rotation ticks, each row followed by its count of ticks
The counts run from 0 to 436.
[ 302,    6, -187,  234,  114,  -40, -288, -173,  184,  451,  303,  222,
 -282, -359,  101,   10, -161,  -24,    6,  423,  307,   60,  -66,  -94,
  -21, -123,  130,  167,  187, -118,  430,  -44, -316,  215] : 38
[-228,   81,  -61, -161, -197,   89,   33,  -90,  108,  115, -119, -185,
  356,   59,  135, -261,  130, -207, -388,  -47, -184, -357,  199,  208,
  306,   -6,    2, -519, -141, -123, -208,   76,  337, -336] : 97
[-350,   10,  202,   45,  -79,  -91, -104,  200,  207, -512,  104,  216,
  136,  304, -132, -120,  101,   -9,   92,  167, -254,  -95, -264,  243,
  -15,  460, -149, -203, -310, -154, -132, -247,  208,  -72] : 328
[-156,  194,  -44,   22, -385, -183, -108,  214,   66, -169,  198, -106,
  444, -149, -379, -196,    8, -278, -110, -519,  -77,  106,   96,  190,
  139, -195, -190, -289,  168, -109, -198,  313,   59, -179] : 226
[-207,  106,   53, -115, -179, -278,  -93, -150,  362, -227,  215,  174,
  267,  203,  123, -173,  -10, -194,   55,   57, -131, -398, -248,    0,
  131,  166,   38, -293, -265, -407, -438, -331,   32, -263] : 323
[-121, -177, -256,  170,   36,  223,   -2,  219,   37,  113,  211,  157,
 -111, -235, -254,  130,  290,  -98, -225,  190, -255,  186,  191,  164,
 -142,  217, -202, -437,   41,  156,  253,   30,  286,  518] : 131
[ -62, -104, -322,  233, -108, -167, -119, -315,  131, -450, -138,   17,
  -86,   28,  224, -297,   25, -177,  208,   64, -215, -359, -479,  136,
  193,   13,   67, -124, -385, -269, -128, -217, -190,  -57] : 199
[ 299,  -82,  -49,  337, -105,  288,   24, -157,  139,  505,    0,   -4,
  327, -135,  139,  -95, -230, -322, -389,   71,  241,   40,  284,   89,
  144, -241, -173,  154,  155,  140,  -18,  172,   -5, -178] : 265
[  31,   98, -396,  351,  -12, -254, -377, -274,   97, -174, -109, -150,
  -52,   93,  198,  -94, -143, -151,  -10, -169, -354,   -6,  -70, -140,
  -34, -386, -474,  475,  -33,  -13,  -47, -225, -192, -210] : 70
[ -89, -132,  106,   71,  -26,  -41, -222,  234,  155, -344,  251,  347,
  -78,   53,  -75,  -84, -147,  212,   -1,  534,  106,  -71, -456,  375,
  -92,  413,  105, -254, -109, -195,  451, -129,  -14,  239] : 206
[-169,  115,  387, -125,   15,  111,  -60,  201,  296,  428,  347,  385,
  222,  172,  -54,  -37,  232, -207,   -9,  281,  -16,  213,  334,   30,
   19,  492, -106,  -49,  -25,  -94, -149,  -74,  244, -175] : 11
[  29,  251,   31,   68,   76,  -21, -250,   25,  139,  473,  176,   73,
  201,  -79,   39,   -8, -319,   64, -618,  243,  124,   20,  406, -128,
  -75, -221, -231, -234,  315,  -45,  210, -132,  255, -119] : 217
[ -11,  -38, -291,  356, -172,  -46, -189, -182,  -21, -428, -339, -216,
  220,   85,  146, -296, -363,   42, -398,  -61,  -90, -283, -259,  177,
   46, -369, -264,   76,  -87,   75,  160,  -37,    5, -146] : 424
[-276,  269,   14, -167,  -41, -221, -324,   84,  235, -492,  -81,   33,
  157,  447,  -24, -166, -225,  237, -376,   59, -317, -220, -119,  211,
   -7,  106, -167, -243,  -54,  -88,  153, -115,  281, -302] : 375
[ 243,  -55, -125,  189, -206,  179,  136, -475,  397,  414,  177,   74,
   85, -241,  274,   53,  -41, -499,   -9,  181,  105, -103,  -34, -103,
  123,  -31,   72,  209, -136, -120, -316,   -9, -168, -205] : 316
[  28, -294,  -49,  378,  112,  279,  115,  110,   31,  534,  151,  183,
  -59, -318,  123,  -99,  288, -312,  113,  470,  110,   69,   69,   99,
  120,  220,   23, -143,   -3,  -53,  259, -128,   15,  381] : 86
[  -5,  318,   -7,   13, -182,   11, -248,   38,  259,  467,  212,  159,
  -44,   -8,  -86,  178,   43, -278,  186, -198,  -26,  444,  315,  252,
  183,  218,  -29,  297,  225,  114,  131,  573,    9, -192] : 186
[ -83,  144,   13,  -58, -343, -239, -208,   19,  412, -450,  373,  316,
   42,  -20, -343,  111,    5, -218,  340, -140, -170,  155, -271,   40,
  -57,  174,    7,  -46,  -95, -227, -379,   33,  -97,  -35] : 278
[ -67,  153,  -82,  -23, -179,   56,  -30, -219,  166,  453, -215, -215,
  248,   65,  232, -291,   17, -343, -155, -130, -150, -219,  238,  187,
  373,  -86,  -72,   74,  -32,  -45, -126,  285,   84, -478] : 143
[-117,  -35, -371,  300,  -97, -183, -183,   47, -203,  177,   33, -267,
  285, -310,  -30, -487,   33, -200,   40, -299,  -94,  -98,   88,  112,
  131, -635, -149, -169,  161, -224,   69,  143,  -77,   -2] : 348
[-304,   -6,  116,  261,  -86,    2, -207,  284,  -88, -596, -126,   62,
  327,  292,  -99, -256, -203,  152, -154,  -31,  -97,   30, -208,  417,
  -58,   37, -348,  -86, -127,  190,  246,    4,  195,  -13] : 379
[-225,    3,  226,  356,  222,   38, -290,  325, -139,  231, -114,  120,
  221,  313,  159, -256,  -17,  103,  -25,  191,   19,  202,  185,  287,
   45,   41, -414,  368,   10,  112,  488, -142,  124,  -92] : 338
[  -8, -261,  -12,  227, -337,  261,  182,   -2,  115,  156,  137,  231,
  119, -257, -155, -122,  282, -553,  377,   70,  111,   42, -185,  304,
  266,  323,  250,  -88, -119, -115, -150,  213, -126,  247] : 358
[-113,  115,   12,  -33,    1,  171, -104,  295,  141,  559,  279,  155,
  -94,  -94, -160,  153,  216, -158, -200,  188,   13,  341,  382,  234,
   68,  330,  -66, -236,  241,  150,  370,  250,  210,  155] : 135
[ 233,  106,  194,   85, -219,   88,  -46,  -19,  209,  489,  320,  273,
  295, -262,   -8, -133,  -79, -428,  175,   67,  497,  108,   56,  131,
  272,   92,  206,  171,  160, -266,  -66,  242, -241, -240] : 313
[  23,   42, -143,  256,  -76, -115, -413,  114,  -44, -182,  135,  215,
 -143, -147, -165, -137, -164,  116,  340,   45,  179,  238, -318,  403,
    6,   57,   24,  198,  187,   38,  585,  139, -225,  142] : 32
[ 243,  150,   16,  230, -243,   78, -168, -184,  336, -193,   38,  263,
  -52,   94,  -25,  258, -344, -125,   31,   87,   62,  383, -168,  213,
 -114,  251, -161,  565,   36,  217,  116,  204, -142, -169] : 110
[-209,  160, -213,  -79,  -60, -134, -242,  288,   49,  -90,  236,  -20,
  137, -131, -399,   23,   30,   39, -444, -104, -324,   85,  304,   49,
 -136, -126, -277, -591,  233,   53,   25,  127,  270,  205] : 176
[-117, -144,   73,  453,  124,  243,  -99,  168, -139,  184, -126,   77,
  104,  272,  128, -140,    2,    3, -179,  284, -190,  263,  134,  179,
  -64,  112, -563,  357,  -52,  281,  391,  -96,  138,   73] : 337
[ -16,  213, -254,   55, -127,   82,   25, -290,  221,  580, -213, -177,
   50,   64,  274,  -77,  135, -445, -251,   -7, -183,  -82,  298,  127,
  280,  -58, -134,   57,   -7,   99,  -53,  314,  138, -410] : 142
[ 332,  258, -194,   69, -280,  -10, -121, -372,  364,  308,  246,  -52,
  212, -274,   93,   39, -279, -448, -367, -110,   73,  -14,  116, -205,
   24, -400, -139,   69,  133,  -99, -279,  175,  -68, -267] : 269
